In the rows, 128 means zero.
Each row of M is roughly a mix of the hidden directions of one of 4 groups.
M:
0: 138 181 145 146 103  93 164 140 162 149  95
1: 114 141 121  73  93 180 104  98 110 143 137
2:  70 106 132 153 115 150 160  99 167 109 103
3: 133 135 151  53 160 105 127 112 166 129 139
4: 115 120 136 135 187 117 151 107 170 150  79
5: 116 104 127 136  88 179  86 151  98 158 106
6:  95 151  97 146  99  87  96 119 170 148 158
7: 129  96 132 147 136 145 178  81 119 105 176
8: 136 151 138 101 138 161  88 165 109  96 179
9: 147 155 150 152 176  86 129 122 152  98 170
10: 107 133 117  76 142 134 142 111 186 116  83
11: 174 107  95  90 160 112 116  87 106 155 121
12: 105 164 150 127 128 125  88 183 149  83 138
13: 150 154 151 145 148 101  55 115 123 111 153
14:  91 152 133 136 124  70 147 136 176 164 137
15:  91 127 131  85  96 165 155 105  97  96 154
16: 148 136 178 152 165 175 122 123 113 134  82
17: 121 139 149 127 146 181 151 160 106 172 170
18: 121 160 119 115 143 105 101 125 107 150  52
19: 137 158  87  92 117 145  81 130 152 166 159
20: 122 140 160 100 133  94  72 169 140  92 123
21: 123 176 112 180 129 125  70 136 126 143 104
22: 152 104 146 155 190 137 111 100 144 106  89
23: 124 118 136 135 144  95 109  75 154 128  64
24:  79 127 154 130  92 102  90 131  98  93 100
25: 122 169 109  84 174 162 132 133 110 161 101
26:  96 151 145 154  92 164 180 134 110 164 128
27: 140 155 159  93 113 176 123 153 105  85  98
28:  80 127 147 101 159  79 131 143 157 146 165
29: 170  93  96 100  89 105 133  99  92 113 111
30: 129 137 135 134 188 142 168 171  92  99 133
31: 107 103 143  95  90  55 117 139 135 136 132
32:  93 179 103 115 161  98 124  94 109  99 107
33: 100 176 151 145 147 144 110  94  87 118  87
34: 151 158  90 126 150  94 157 113 135  86 173
35: 148 170 148  91 147 138  98 141  94 174 101
36: 144 124  65  84 145 166 146 136 145 120  97
37: 107 129 187 124  83 149 144 162  91 112 124
38: 131  79 108 158 172  80 131  98 134 117 152
39:  94 103 102 134  71 157 120 110 149 132  83
40: 154 168 151 164  93  81 130 158 135  98 122
41: 145 137  88 182  83 158 122 122 123 106  94
42:  95 106 144 142 139 150 190  97 106  94 150
43: 125 152 162 137 107 171 109 177 113  80 119
44: 127 111 203 118 149 155 124 132  99  98 152
45: 109 125 112 148 188  93 110 107 164  95 107
46:  91 115 135 144 123 158  90 180 157 115  88
47:  94 160 170 104  93 132 134 168  82 124 125
48: 131 126 169 173 152 132 139 138  60 127 109
49:  97 182 135 111 169 112 106 135 103 131  81
50: 167  98 159  99 107  82 114 133 145  92  97
51: 116 167 169 124  94 146  92 129  92 145  85
52: 118 118 137 114  97 107 107 199 151 143  91
53:  91 133 105 143  98 187 129 136 140 177 146
54: 176  90 132 116 102 104 107 180 122 137 161
55: 139 124 195 160 166 116 131 151  92 129 148
56: 168 153 162 113 149  85  91 138 110 163 152
57: 143 101  94  96 134 103 118 123 111  65  92
58: 151 157 148 149 159  75 165 138  84 116 123
59: 152  79 140 144 100 128 153 108 158 172 166
60: 111 128 181 148 135 167  94 151 149 158 166
61: 168 133 116 120 164 187 149 161 147 158 143
62: 175 123 104 140 128 128  81 175 104  96 153
63: 105 147 154 142 183 165 168 109  98 119 147
64: 190  96 134  97 130 107  77 126 138 147 114
65: 120 116  65 137 105 100 118 151  89 162 153
66: 145  69 105 123 109 115 140 142 160 111 183
67: 107 111 120  59 111 151  84 128 145 158 119
68: 127 130  97 175 109 134  60 106 117 127 153
69: 147 144  67 151 100 176 134 141 140 106 156
70: 122 141 158 100 109 119  93 167  64 122 110
71:  94  80 136 121 136  72 127 114  97 108  94
72: 132  88 104 159 167 117 162 155 173 108 147
73:  97  89 138 155  79 140 100  76 124 113 130
74: 141 175 139 138 144  86  69 115 162 122 137
75: 152 130 179 167 168 110 159 145  99 101 141
76: 112 101 130  70 167 154  94 135 112  94 143
77: 101 151 165 108 136 152 164 160 130 125  68
78: 142 147 143 111  89 120  70 183 142 121 112
79: 108 186 151 148 121 135  89 125 183 119 134
80: 102 117 155 161 175 152  94 100 165 126 157
81: 161 116 121 141 135  98 172 184 147 101 158
82:  95  65 128 146 172 139 156 108 122 155 122
83: 117 149 138  87 197  96 111 115 119 127 158
84: 165 150 153 122  70 123 107 131 137 180 111
85: 118 138 167 136 164 165 174 104  96 160 146
86: 124 124 127 124  83 164  79 130 188 138 128
87: 136 123 114  76 174  89 158 115 128  85 132
88: 158 112  81  86 132 108  99 134 162 170 142
89: 151  91 109 123  88 114 156  98 127 188 138
90: 111 131 146 103  65 105 141 145  91 162  98
91: 124 116 162 153 134 151 140 106 135  69  74
92:  74 168 142 126  96 132 137 170 107  91 130
93: 112 118 108 141 105 166 186 142 122 148  76
94: 144 143  61 128 102 180 116 146 103 137 131
95: 134 100 142 167 103 137 158 110 169 185 139
96: 108 172 111 132 150 134 133 161 187 149 164
97: 103 182 122 130 101  76 128 147 169 150 126
98: 117 132 116 171  75 175 171 132 117 135 112
99:  60  94 150 149 124 139 114  89 150 132 106
100:  58 114 138 122 140 127 128  95  88  96 108
101: 140  71 140 157 164  78 150 150 113 124 141
102:  83 182 124 120 121 127 124 183 153 143 151
103: 161 153 137 108 136 154  98 193  91 122 130
104: 106 100 163 109 141  68 162 140 123 155 155
105: 152  76 162 178 127  94 143 117 132 161 126
106:  83 142 138 147 137 156 162 131 171 143  77
107: 126 137 119 134  61 150 163 140 144 126 179
108: 116 117 128 156 124 159 187 162  95 157  97
109: 118 115 125 153 130  93 156 165  95 165 181
110: 102 134  92 125 188 115 154  87 105  98 124
111: 104 114 143 121  89 129 134  53 101 119 150
112: 112 120 148  87 132 192 142 109 131 117  80
113: 169  95 115 149 154 120 145  75 168 134 154
114:  80  92 143 106 110  85  96 108 159 151 115
115: 136 149 140 152  72 170  98 129  92 101 107
116: 184 118 112 151 130 186 161 134 117 123 157
117:  69 122 113 131  95 108 120  82 166 109 112
118: 173 160 128 147 166  89  85 133 103 149 113
119:  96 155 124 134 103 116 148 176 171  85 106
120: 153 181 122 108 100 130 113 175 121 111 173
121: 150 143 123 168 133 102 144 148 137  61 162
122: 142 105 137 152  65 114 180 100 136 138 146
123: 165 146 104  87 101 129  75 167 125 113 148
124: 156 110 106 102  58 133 101 136 147 141  98
125: 148 127  87 120 163  83 109 149  89 101 161
126:  97  89 165 120 107  98 177 105  97 147 127
127: 155 127 175 127 150  93 156 106 115  89  84
128: 119 131 202 179 145 147 112 138 139 129 142
129: 121 123 160 137 155  77  96  84 139 129  84
130: 135 119 125 118 169 161 168 127 144 193 107
131: 112 108 154 168 146 162 175 112 144 118 176
132:  99 123 124 171 124 161 169 129 145  86 172
133: 136  77 158  77 107  98 109 138 140 108  96
134: 170 111 138 105 122 144  88 152 100  73 105
135:  93  88 155 158 155 122 169  91 119 151 103
136: 129 166 114 101 157 182 150 176 123 106 133
137: 113  85 168 144 105 129 113 166 138 165  84
138: 134 105 153 105 137 155 124 135  64 120  75
139: 130 116  77 127  67 140  98 152 138 163 142
140: 148 137 122 127 170 190  97 128 117 103  87
141: 163 142 122 121 154 172 140 100  81 165  98
142: 159 175 170 122 165 137  93 126 104 162 140
143: 111  89 112 130 114 139 173  79 155 112 169
144: 135 117 120 104  88 178 107 134  77  89 122
145: 152 127  82 112 157 110 145 139  63 101 124
146: 103 121 164  96 103 116 132 131  91 176  83
147: 127  95 108 109 142 170  87 136  71 104 136
148: 141 143  61 103  90 162 132 136 115 161 125
149: 117 122 147 106  71 111 151 143 124 178 169
150:  87 117  92 164  97 127  90 108 173 113 122
151: 137 118 138 123 166 162 170  88  71 127 123
152: 115 152 119 161 186 112 129  99  84  95 115
153: 114 157 150 117  85 179 108 161 107  95 148
154: 170 146  90  98  90 143  84 161 113 115 121
155: 100 171 103 126 109 113 148 176 123 157  82
Here is one row of each group, with its name. Which group are the others in?
 91 128 124 143 110  70 113 138 187 148 122
<78>
100 111 137 130  96 140 144 175 131  62 147
<88>
157 128 137 121 119  71 167 114 164 141 173
<83>
 88 107  73 108 100 153 116 119  98 150  96
<89>

138 152 156 136 165 117  59 142  96 113 142
<83>
179 115 134 110 117 113  65 150 162 149 120
<78>
158 181 128 124  85 174 116 144 133  96 108
<83>
144 155 146 161 105 119 138  89 175 130  77
<83>
134 149 200 124 147 144 105 137 145 168 154
<89>
127 142 138 125 201 115  88 125 138  88 107
<78>
130 103 156  95 152 123 127 132  96  62 160
<78>
172 146 102 147 172 100 119 162 167 153 117
<88>
174 116 111 133 105 178 103 120  81  96 128
<83>
114 101 170 163 144 126 107 168  82 147 156
<89>
157 122  66 108 176 110 112  90 132 122 132
<78>
111 153  91 156  94  74 113 142 115 164 107
<83>
114  98 136 190 110 157 168 119 163 112 139
<78>
171 126  82 136 130 152 136  94 134 188 120
<78>
